In the data rows, 500 means zero.
Each row of this table is followed by its label. One hidden rule gives the labels. It looks at one to three of the table's principal directions, none of them among the few with the most spread.
array([356, 612, 549, 553, 430, 501, 494, 569, 642, 453, 660, 393, 443, 567, 403, 385, 425, 599, 437, 454, 346, 415, 402, 547, 479, 506, 524, 438, 393, 552, 544, 567, 663, 371]) Z105
array([883, 450, 387, 298, 515, 332, 204, 623, 559, 706, 366, 630, 602, 721, 630, 481, 461, 432, 654, 211, 432, 605, 552, 874, 638, 650, 626, 378, 418, 579, 328, 536, 576, 558]) Z88
array([189, 604, 471, 761, 744, 597, 729, 597, 533, 346, 632, 433, 399, 402, 401, 536, 391, 546, 343, 580, 465, 239, 490,  99, 342, 408, 349, 529, 530, 500, 612, 486, 509, 495]) Z105
array([247, 259, 694, 380, 376, 557, 667, 351, 328, 551, 463, 414, 413, 389, 511, 581, 361, 474, 415, 756, 494, 360, 766, 204, 556, 618, 386, 605, 529, 360, 652, 392, 292, 392]) Z356
array([424, 467, 620, 447, 359, 434, 447, 433, 469, 474, 495, 605, 553, 505, 545, 642, 538, 500, 434, 535, 572, 471, 576, 579, 510, 585, 483, 591, 536, 439, 591, 479, 385, 467]) Z513
array([440, 504, 535, 495, 559, 472, 454, 541, 539, 489, 587, 498, 507, 455, 499, 479, 410, 485, 414, 459, 434, 465, 541, 523, 498, 571, 437, 410, 486, 529, 508, 506, 561, 481]) Z627
array([578, 213, 639, 168, 183, 441, 426, 512, 658, 495, 487, 615, 583, 549, 587, 380, 443, 437, 658, 328,  80, 658, 770, 740, 671, 758, 524,  58, 208, 554, 556, 512, 501, 447]) Z875
array([918, 439, 250, 483, 741, 296, 267, 546, 513, 855, 169, 465, 485, 624, 505, 317, 577, 326, 684, 200, 411, 816, 452, 783, 550, 499, 680, 391, 487, 630, 273, 398, 644, 618]) Z513
array([485, 513, 640, 428,  78, 547, 495, 444, 641, 298, 541, 564, 562, 524, 462, 428, 665, 565, 597, 502, 318, 646, 447, 727, 560, 461, 599, 377, 333, 517, 615, 573, 539, 355]) Z875
array([387, 610, 418, 567, 657, 468, 460, 686, 631, 567, 665, 290, 388, 567, 373, 282, 259, 529, 353, 381, 297, 412, 453, 532, 482, 490, 491, 407, 401, 619, 434, 555, 818, 325]) Z105
array([590, 491, 527, 422, 625, 542, 453, 370, 315, 601, 318, 561, 516, 334, 623, 611, 537, 445, 524, 685, 680, 445, 501, 320, 589, 560, 465, 618, 666, 413, 490, 406, 322, 678]) Z88
array([567, 652, 306, 558, 668, 463, 410, 639, 739, 641, 509, 263, 386, 604, 329, 122, 404, 548, 575, 335, 268, 577, 226, 608, 471, 487, 611, 298, 395, 665, 339, 547, 885, 472]) Z356
array([470, 634, 448, 486, 528, 605, 516, 441, 527, 473, 429, 444, 458, 345, 469, 364, 586, 520, 513, 647, 469, 553, 314, 404, 544, 417, 546, 474, 519, 527, 488, 485, 574, 553]) Z105
array([465, 151, 547, 283, 482, 581, 682, 419, 317, 512, 401, 588, 524, 363, 634, 623, 402, 377, 537, 652, 509, 485, 882, 232, 572, 612, 348, 434, 518, 394, 544, 408, 225, 570]) Z513
array([232, 531, 624, 613, 355, 612, 694, 402, 457, 350, 588, 413, 431, 413, 407, 533, 546, 577, 409, 711, 535, 416, 474, 298, 438, 390, 460, 643, 519, 427, 652, 491, 431, 382]) Z199
array([370, 558, 316, 634, 599, 583, 698, 616, 651, 310, 613, 493, 480, 459, 400, 379, 549, 503, 473, 433, 385, 594, 444, 412, 355, 315, 466, 333, 419, 600, 481, 549, 624, 522]) Z356
array([304, 690, 482, 872, 896, 557, 613, 518, 373, 494, 588, 320, 370, 364, 385, 573, 394, 526, 291, 648, 722, 237, 370, 124, 327, 360, 358, 763, 732, 459, 526, 445, 526, 512]) Z875
array([265, 399, 656, 497, 438, 505, 534, 485, 608, 482, 537, 342, 408, 396, 364, 326, 299, 490, 433, 580, 235, 428, 585, 394, 499, 657, 389, 326, 432, 507, 616, 444, 628, 321]) Z513
array([622, 332, 602, 258, 211, 401, 371, 417, 492, 654, 379, 508, 522, 632, 545, 462, 513, 480, 615, 455, 404, 622, 607, 748, 643, 647, 616, 476, 401, 472, 500, 478, 460, 402]) Z88
array([553, 609, 332, 567, 848, 482, 483, 606, 405, 614, 531, 502, 478, 530, 572, 588, 425, 489, 407, 438, 662, 368, 476, 379, 471, 448, 477, 621, 600, 523, 383, 503, 495, 640]) Z513
array([405, 404, 614, 447, 507, 573, 574, 389, 421, 539, 467, 422, 456, 385, 498, 512, 396, 518, 520, 709, 556, 369, 538, 254, 515, 628, 400, 532, 588, 403, 548, 444, 396, 534]) Z513
array([488, 472, 448, 449, 521, 530, 563, 423, 477, 479, 371, 617, 535, 420, 556, 570, 622, 475, 558, 591, 589, 541, 487, 388, 480, 509, 492, 509, 565, 459, 515, 447, 353, 666]) Z88
array([810, 514, 363, 410, 685, 463, 346, 575, 443, 590, 430, 638, 604, 528, 652, 570, 503, 432, 581, 378, 622, 551, 509, 618, 569, 530, 515, 463, 562, 532, 333, 526, 482, 684]) Z853
array([273, 785, 593, 583, 551, 593, 473, 520, 563, 459, 703, 314, 392, 423, 414, 388, 380, 663, 332, 650, 456, 250, 251, 360, 520, 493, 492, 566, 505, 515, 552, 564, 682, 413]) Z513
array([648, 189, 604,  73,  70, 458, 464, 475, 534, 405, 402, 891, 710, 603, 756, 679, 612, 434, 692, 381, 328, 641, 866, 743, 691, 709, 545, 253, 276, 461, 583, 529, 215, 563]) Z199
array([555, 406, 534, 378, 376, 530, 481, 353, 477, 544, 354, 460, 502, 384, 481, 389, 574, 452, 591, 632, 493, 680, 471, 538, 557, 533, 525, 451, 534, 473, 484, 441, 495, 509]) Z875
array([632, 333, 425, 219, 367, 437, 449, 492, 470, 637, 334, 619, 551, 635, 616, 542, 503, 454, 614, 457, 502, 581, 655, 618, 613, 608, 582, 501, 445, 478, 438, 487, 389, 533]) Z513
array([743, 305, 474, 384, 318, 423, 475, 467, 432, 550, 425, 627, 607, 675, 589, 610, 621, 447, 661, 362, 595, 697, 647, 743, 522, 493, 581, 527, 467, 472, 433, 520, 353, 523]) Z853
array([881, 769, 256, 800, 798, 477, 384, 657, 586, 564, 667, 347, 510, 677, 410, 335, 598, 568, 626, 188, 631, 655, 101, 755, 366, 257, 636, 467, 531, 652, 213, 647, 793, 631]) Z627
array([367, 259, 510, 347, 170, 576, 756, 409, 464, 274, 404, 749, 592, 467, 579, 671, 697, 442, 557, 603, 492, 651, 776, 437, 490, 423, 481, 486, 418, 423, 647, 471, 204, 492]) Z105
array([389, 772, 498, 651, 632, 544, 456, 586, 474, 499, 648, 345, 407, 498, 433, 469, 393, 594, 310, 560, 550, 294, 330, 431, 504, 378, 513, 695, 542, 529, 496, 556, 670, 367]) Z356
array([ 86, 764, 407, 749, 776, 461, 524, 700, 643, 595, 702,  99, 230, 535, 212, 217, 165, 578, 140, 494, 298, 254, 347, 355, 393, 413, 466, 598, 463, 625, 507, 509, 944, 166]) Z627
array([700, 435, 519, 403, 491, 512, 426, 407, 452, 468, 368, 690, 626, 392, 629, 594, 639, 434, 636, 525, 601, 616, 511, 547, 547, 572, 480, 414, 579, 463, 475, 468, 350, 710]) Z875
array([531, 585, 444, 576, 575, 480, 448, 554, 586, 350, 511, 663, 596, 428, 518, 550, 590, 457, 474, 423, 524, 568, 457, 591, 432, 470, 451, 404, 535, 546, 500, 518, 531, 585]) Z513
array([401, 368, 568, 389, 519, 531, 581, 453, 429, 475, 403, 640, 520, 383, 615, 632, 476, 443, 486, 593, 449, 399, 708, 277, 558, 613, 412, 449, 496, 440, 611, 417, 287, 600]) Z875
array([711, 463, 369, 486, 659, 374, 346, 558, 552, 725, 409, 407, 483, 618, 458, 356, 419, 444, 592, 329, 493, 610, 439, 677, 486, 581, 552, 428, 527, 565, 324, 485, 655, 539]) Z88
array([522, 645, 451, 581, 712, 533, 437, 489, 454, 670, 449, 262, 369, 428, 415, 332, 406, 517, 462, 592, 513, 436, 305, 381, 534, 460, 533, 587, 582, 526, 419, 461, 667, 482]) Z199
array([784, 207, 507, 226, 174, 348, 410, 436, 441, 587, 348, 765, 674, 746, 674, 698, 660, 427, 709, 322, 597, 737, 748, 871, 574, 614, 615, 511, 434, 441, 452, 509, 247, 550]) Z199
array([621, 585, 488, 534, 593, 484, 401, 485, 414, 519, 419, 596, 553, 483, 571, 640, 545, 488, 504, 535, 698, 440, 442, 505, 512, 498, 494, 648, 636, 458, 471, 490, 426, 592]) Z875
array([609, 389, 459, 442, 475, 429, 490, 436, 395, 631, 295, 566, 506, 563, 564, 585, 601, 426, 576, 473, 558, 590, 599, 530, 538, 492, 577, 603, 519, 466, 492, 419, 351, 545]) Z875
array([391, 640, 415, 646, 910, 501, 481, 641, 539, 575, 615, 359, 403, 426, 445, 409, 263, 507, 342, 467, 453, 285, 428, 288, 439, 541, 386, 444, 560, 566, 439, 492, 679, 548]) Z88
array([508, 449, 714, 342, 288, 572, 469, 307, 459, 486, 433, 553, 542, 408, 579, 564, 561, 573, 631, 713, 557, 423, 450, 412, 600, 683, 493, 500, 544, 381, 589, 479, 315, 603]) Z853
array([532, 278, 497, 376, 367, 490, 585, 532, 562, 392, 489, 675, 595, 523, 572, 545, 538, 427, 597, 380, 352, 629, 738, 565, 503, 560, 461, 265, 367, 514, 539, 504, 390, 540]) Z88
array([358, 363, 566, 417, 483, 543, 649, 469, 434, 430, 472, 657, 527, 442, 613, 687, 489, 484, 485, 582, 489, 360, 716, 255, 511, 588, 406, 482, 482, 422, 626, 449, 242, 600]) Z199
array([249, 807, 539, 653, 492, 602, 556, 422, 438, 448, 411, 420, 377, 414, 424, 555, 585, 622, 362, 800, 621, 260, 252, 230, 506, 342, 566, 868, 608, 432, 645, 460, 478, 415]) Z88
array([285, 308, 737, 141, 191, 495, 473, 383, 545, 551, 482, 527, 499, 476, 562, 495, 334, 552, 501, 679, 345, 360, 674, 449, 649, 857, 447, 397, 413, 404, 633, 468, 384, 430]) Z356
array([501, 199, 721, 209,  20, 467, 527, 350, 435, 470, 427, 671, 598, 590, 621, 665, 575, 491, 616, 555, 461, 573, 790, 639, 623, 662, 535, 500, 387, 379, 637, 485, 217, 414]) Z199
array([858, 653, 343, 563, 617, 451, 327, 520, 576, 583, 436, 525, 563, 575, 521, 392, 701, 505, 688, 297, 551, 717, 214, 761, 495, 416, 661, 403, 508, 601, 317, 551, 617, 703]) Z105
array([770, 402, 385, 452, 432, 447, 464, 535, 545, 507, 400, 618, 591, 623, 544, 486, 640, 434, 695, 304, 471, 735, 534, 728, 505, 452, 592, 378, 424, 550, 404, 527, 487, 571]) Z105
array([567, 676, 402, 507, 531, 494, 418, 531, 513, 486, 412, 611, 537, 527, 547, 562, 615, 523, 497, 503, 595, 488, 367, 558, 523, 421, 583, 617, 542, 517, 473, 520, 499, 562]) Z88
array([320, 592, 558, 760, 714, 514, 577, 584, 580, 459, 711, 321, 398, 472, 366, 422, 343, 566, 395, 450, 398, 308, 424, 317, 370, 503, 394, 426, 491, 539, 549, 515, 636, 463]) Z88
array([588, 558, 469, 571, 547, 473, 454, 530, 501, 505, 490, 514, 514, 530, 501, 508, 546, 488, 515, 428, 515, 530, 450, 566, 489, 444, 533, 517, 505, 528, 475, 509, 530, 514]) Z875
array([481, 326, 704, 393, 344, 412, 384, 369, 503, 739, 473, 224, 399, 547, 379, 307, 305, 516, 548, 565, 403, 510, 512, 595, 558, 748, 500, 474, 503, 450, 498, 441, 606, 322]) Z88
array([190, 697, 452, 806, 743, 549, 640, 628, 541, 366, 679, 369, 381, 416, 353, 473, 395, 531, 235, 526, 452, 315, 441, 268, 352, 321, 399, 580, 523, 555, 581, 505, 654, 374]) Z513
array([355, 459, 629, 450, 427, 527, 490, 417, 513, 630, 513, 217, 358, 446, 366, 286, 312, 547, 470, 660, 378, 430, 452, 414, 552, 616, 482, 497, 492, 474, 527, 460, 642, 326]) Z199
array([649, 356, 612, 366, 242, 596, 535, 382, 485, 342, 454, 656, 632, 419, 590, 565, 644, 485, 697, 580, 524, 635, 563, 554, 559, 540, 481, 372, 482, 432, 540, 523, 334, 585]) Z853
array([454, 309, 485, 410, 521, 509, 616, 429, 416, 506, 333, 614, 516, 400, 573, 595, 533, 397, 533, 582, 505, 535, 703, 323, 506, 550, 432, 472, 529, 444, 555, 395, 296, 597]) Z875
array([711, 474, 422, 391, 415, 513, 446, 446, 422, 563, 310, 562, 541, 529, 563, 514, 625, 457, 630, 532, 592, 639, 481, 594, 589, 434, 607, 587, 527, 484, 427, 488, 440, 536]) Z853
array([278,  88, 682,  46,  12, 469, 632, 440, 449, 409, 418, 827, 611, 583, 706, 781, 446, 447, 489, 583, 365, 432, 999, 484, 655, 753, 436, 465, 318, 363, 727, 462, 107, 385]) Z356
array([437, 402, 432, 392, 384, 432, 532, 661, 708, 413, 656, 582, 547, 636, 497, 404, 456, 487, 487, 234, 201, 618, 658, 712, 485, 540, 521, 195, 245, 621, 498, 582, 614, 429]) Z105
array([520, 407, 480, 593, 645, 446, 527, 466, 453, 646, 467, 354, 431, 517, 425, 443, 432, 463, 523, 477, 546, 524, 506, 435, 420, 532, 466, 522, 573, 487, 445, 439, 516, 519]) Z88
array([659, 599, 534, 545, 543, 512, 399, 483, 510, 532, 615, 430, 524, 515, 505, 444, 522, 566, 568, 446, 564, 520, 318, 606, 505, 507, 536, 458, 526, 519, 410, 567, 578, 585]) Z513
array([157, 437, 502, 584, 437, 526, 731, 578, 509, 307, 523, 591, 463, 491, 457, 639, 462, 470, 318, 553, 404, 374, 746, 297, 416, 404, 404, 582, 433, 476, 693, 464, 401, 325]) Z513
array([642, 670, 440, 632, 749, 482, 397, 532, 421, 456, 523, 652, 591, 421, 607, 670, 601, 471, 442, 442, 717, 468, 404, 516, 461, 429, 468, 577, 646, 510, 444, 511, 441, 701]) Z513
array([237, 478, 483, 609, 711, 557, 659, 564, 591, 497, 657, 284, 369, 406, 359, 324, 273, 524, 394, 539, 344, 370, 500, 224, 387, 550, 356, 343, 479, 539, 511, 482, 647, 471]) Z356
array([559, 669, 279, 575, 622, 483, 481, 612, 549, 571, 472, 425, 444, 625, 441, 403, 528, 529, 488, 412, 527, 536, 335, 563, 470, 331, 620, 600, 486, 583, 380, 543, 660, 472]) Z513
array([457, 250, 584, 264, 286, 455, 510, 382, 423, 568, 367, 559, 521, 468, 560, 533, 497, 411, 506, 580, 455, 618, 743, 552, 593, 617, 492, 485, 469, 438, 556, 420, 360, 432]) Z627
array([749, 487, 498, 526, 659, 510, 436, 428, 337, 524, 404, 652, 603, 405, 650, 684, 616, 431, 587, 511, 731, 524, 503, 461, 522, 502, 463, 556, 657, 444, 442, 462, 308, 746]) Z88
array([528, 886, 350, 638, 711, 397, 252, 679, 645, 733, 681, 165, 353, 714, 325, 215, 322, 650, 363, 340, 485, 400,  91, 735, 481, 440, 660, 623, 492, 648, 297, 618, 976, 343]) Z513
array([484, 424, 280, 528, 718, 623, 734, 622, 476, 362, 522, 602, 528, 427, 548, 553, 477, 427, 505, 493, 539, 509, 639, 254, 412, 360, 382, 410, 510, 525, 437, 515, 433, 631]) Z627
array([584, 742, 608, 547, 482, 507, 324, 380, 467, 468, 492, 582, 566, 406, 563, 593, 680, 579, 495, 595, 690, 465, 230, 582, 539, 505, 560, 627, 629, 462, 523, 518, 455, 637]) Z513
Which label does each new row get?
array([400, 712, 449, 674, 613, 522, 512, 581, 546, 478, 629, 370, 421, 534, 404, 431, 469, 582, 390, 482, 500, 400, 324, 460, 439, 370, 533, 590, 499, 552, 490, 552, 657, 427]) >> Z199
array([245, 849, 532, 900, 967, 628, 554, 507, 414, 560, 740,  54, 265, 291, 281, 351, 257, 627, 227, 745, 673, 156, 144,  80, 360, 377, 360, 736, 743, 492, 467, 493, 758, 448]) >> Z853
array([424, 437, 609, 570, 439, 573, 606, 332, 437, 526, 463, 318, 414, 385, 397, 401, 533, 517, 547, 680, 518, 547, 427, 347, 470, 478, 485, 543, 559, 439, 550, 434, 474, 471]) >> Z105
array([860, 335, 434, 353, 550, 292, 246, 429, 381, 907, 244, 427, 498, 661, 546, 440, 488, 382, 644, 352, 592, 707, 541, 793, 595, 633, 635, 573, 568, 500, 308, 414, 510, 536]) >> Z627
array([455, 485, 622, 554, 383, 488, 494, 494, 594, 388, 599, 518, 534, 505, 458, 493, 512, 536, 521, 451, 415, 502, 494, 577, 458, 554, 465, 386, 448, 502, 574, 533, 523, 457]) >> Z627
array([786, 533, 498, 518, 375, 546, 461, 396, 408, 349, 350, 773, 671, 456, 638, 707, 844, 466, 681, 514, 716, 675, 435, 623, 524, 365, 574, 578, 582, 448, 503, 514, 279, 685]) >> Z875
array([553, 732, 438, 584, 557, 553, 441, 560, 591, 369, 574, 574, 556, 478, 505, 501, 589, 574, 506, 483, 565, 472, 273, 551, 470, 418, 527, 488, 528, 543, 465, 585, 584, 589]) >> Z199
array([765, 567, 497, 552, 601, 528, 373, 407, 425, 618, 479, 357, 501, 439, 477, 391, 543, 508, 617, 541, 671, 614, 272, 585, 514, 473, 538, 532, 640, 492, 344, 510, 589, 598]) >> Z853
array([780, 534, 485, 513, 377, 461, 391, 465, 546, 507, 470, 553, 586, 616, 518, 477, 693, 528, 697, 362, 550, 691, 346, 777, 506, 454, 636, 459, 474, 526, 418, 560, 512, 578]) >> Z105
array([347, 493, 611, 689, 529, 491, 565, 381, 479, 612, 614, 133, 331, 440, 283, 281, 446, 532, 424, 566, 449, 567, 370, 448, 407, 449, 498, 533, 530, 506, 514, 450, 659, 357]) >> Z627
array([586, 516, 349, 547, 691, 399, 448, 630, 496, 567, 445, 598, 525, 597, 552, 578, 485, 429, 464, 316, 515, 495, 579, 557, 472, 472, 512, 519, 501, 556, 439, 489, 504, 551]) >> Z627
array([405, 543, 465, 591, 541, 539, 559, 562, 608, 514, 620, 245, 380, 507, 325, 240, 377, 539, 468, 481, 329, 523, 397, 481, 451, 438, 501, 397, 424, 579, 458, 532, 757, 350]) >> Z853
array([627, 381, 663, 315, 269, 422, 322, 403, 510, 667, 469, 393, 496, 566, 496, 370, 447, 505, 597, 471, 380, 604, 514, 746, 639, 679, 583, 417, 424, 491, 478, 496, 564, 395]) >> Z88
array([645, 261, 442, 300, 337, 492, 547, 511, 518, 389, 381, 785, 655, 511, 642, 606, 618, 381, 645, 400, 434, 705, 761, 624, 550, 534, 488, 305, 405, 501, 503, 497, 326, 591]) >> Z88
array([780, 443, 456, 388, 408, 435, 378, 531, 439, 475, 377, 776, 661, 587, 675, 691, 640, 418, 604, 361, 584, 617, 633, 734, 586, 487, 564, 515, 485, 494, 463, 521, 355, 578]) >> Z875
array([562, 662, 348, 611, 501, 506, 493, 627, 667, 413, 583, 463, 500, 601, 405, 349, 582, 546, 535, 338, 403, 624, 317, 676, 437, 331, 601, 408, 399, 621, 426, 597, 719, 454]) >> Z199
array([434, 558, 415, 547, 536, 484, 540, 519, 515, 474, 431, 559, 491, 502, 493, 533, 585, 483, 457, 490, 503, 520, 486, 472, 467, 417, 534, 556, 498, 519, 531, 473, 479, 513]) >> Z627
array([516, 461, 630, 441, 430, 509, 467, 373, 412, 555, 444, 507, 508, 460, 549, 581, 519, 531, 547, 624, 606, 430, 490, 438, 546, 606, 491, 587, 576, 408, 542, 460, 362, 559]) >> Z105
array([478, 392, 453, 450, 614, 402, 475, 591, 574, 621, 481, 481, 466, 573, 500, 430, 356, 449, 495, 348, 321, 471, 628, 501, 499, 640, 475, 339, 413, 553, 478, 465, 552, 507]) >> Z875
array([605, 524, 667, 372, 347, 443, 270, 393, 515, 544, 503, 536, 582, 477, 544, 517, 499, 539, 541, 559, 602, 509, 398, 717, 575, 698, 503, 506, 581, 447, 485, 522, 510, 518]) >> Z627
array([612, 753, 484, 689, 752, 546, 426, 436, 408, 487, 472, 556, 530, 371, 560, 624, 654, 542, 497, 582, 765, 407, 227, 377, 458, 421, 501, 652, 703, 470, 470, 487, 424, 753]) >> Z875
array([671, 764, 266, 737, 760, 618, 558, 625, 559, 257, 562, 669, 604, 419, 537, 557, 726, 513, 555, 404, 645, 569, 263, 460, 378, 217, 503, 446, 565, 590, 403, 592, 537, 749]) >> Z356
array([730, 319, 461, 338, 362, 379, 396, 409, 436, 636, 267, 629, 581, 578, 584, 547, 653, 384, 640, 409, 545, 760, 616, 748, 566, 541, 603, 507, 498, 485, 442, 436, 381, 548]) >> Z513
array([443, 434, 541, 404, 338, 486, 524, 497, 517, 440, 478, 608, 538, 542, 544, 574, 526, 498, 502, 500, 453, 495, 615, 539, 533, 536, 510, 494, 435, 478, 572, 503, 413, 456]) >> Z88
array([661, 370, 493, 353, 408, 493, 477, 478, 490, 459, 441, 677, 614, 481, 622, 562, 599, 430, 610, 426, 476, 651, 625, 618, 563, 539, 509, 356, 451, 504, 480, 504, 388, 607]) >> Z88
array([305, 544, 486, 569, 387, 633, 708, 466, 525, 228, 532, 610, 532, 392, 471, 589, 636, 536, 463, 663, 575, 494, 485, 337, 403, 353, 442, 555, 526, 456, 612, 522, 399, 503]) >> Z199
array([486, 535, 422, 588, 575, 569, 591, 513, 465, 402, 519, 517, 511, 431, 480, 536, 542, 484, 474, 562, 615, 523, 473, 413, 428, 372, 449, 557, 578, 492, 477, 509, 490, 525]) >> Z199
array([544, 455, 453, 462, 323, 468, 517, 462, 550, 503, 401, 520, 511, 593, 461, 452, 638, 494, 592, 457, 464, 670, 479, 646, 497, 436, 611, 507, 437, 515, 499, 498, 498, 450]) >> Z88
array([362, 680, 641, 759, 717, 487, 431, 433, 416, 698, 668,  73, 306, 467, 306, 370, 281, 616, 337, 640, 645, 270, 240, 352, 419, 528, 451, 743, 682, 458, 470, 478, 697, 372]) >> Z105
array([490, 333, 554, 492, 463, 438, 525, 634, 621, 428, 700, 523, 545, 599, 493, 472, 357, 474, 501, 260, 278, 515, 714, 624, 459, 603, 415, 221, 333, 563, 515, 561, 562, 430]) >> Z88
array([301, 817, 398, 651, 668, 535, 459, 760, 788, 473, 748, 220, 333, 556, 290, 133, 262, 627, 341, 371, 133, 342, 247, 501, 483, 429, 541, 315, 309, 697, 464, 615, 998, 286]) >> Z356
array([398, 221, 567, 245, 244, 447, 583, 455, 490, 490, 437, 664, 561, 576, 597, 627, 486, 456, 530, 506, 434, 530, 812, 528, 549, 658, 472, 448, 404, 433, 591, 469, 283, 467]) >> Z105
array([489, 175, 712, 166,  70, 496, 557, 315, 409, 401, 361, 821, 654, 470, 710, 757, 656, 439, 616, 594, 479, 590, 847, 545, 633, 684, 486, 439, 418, 362, 679, 444,  89, 560]) >> Z875
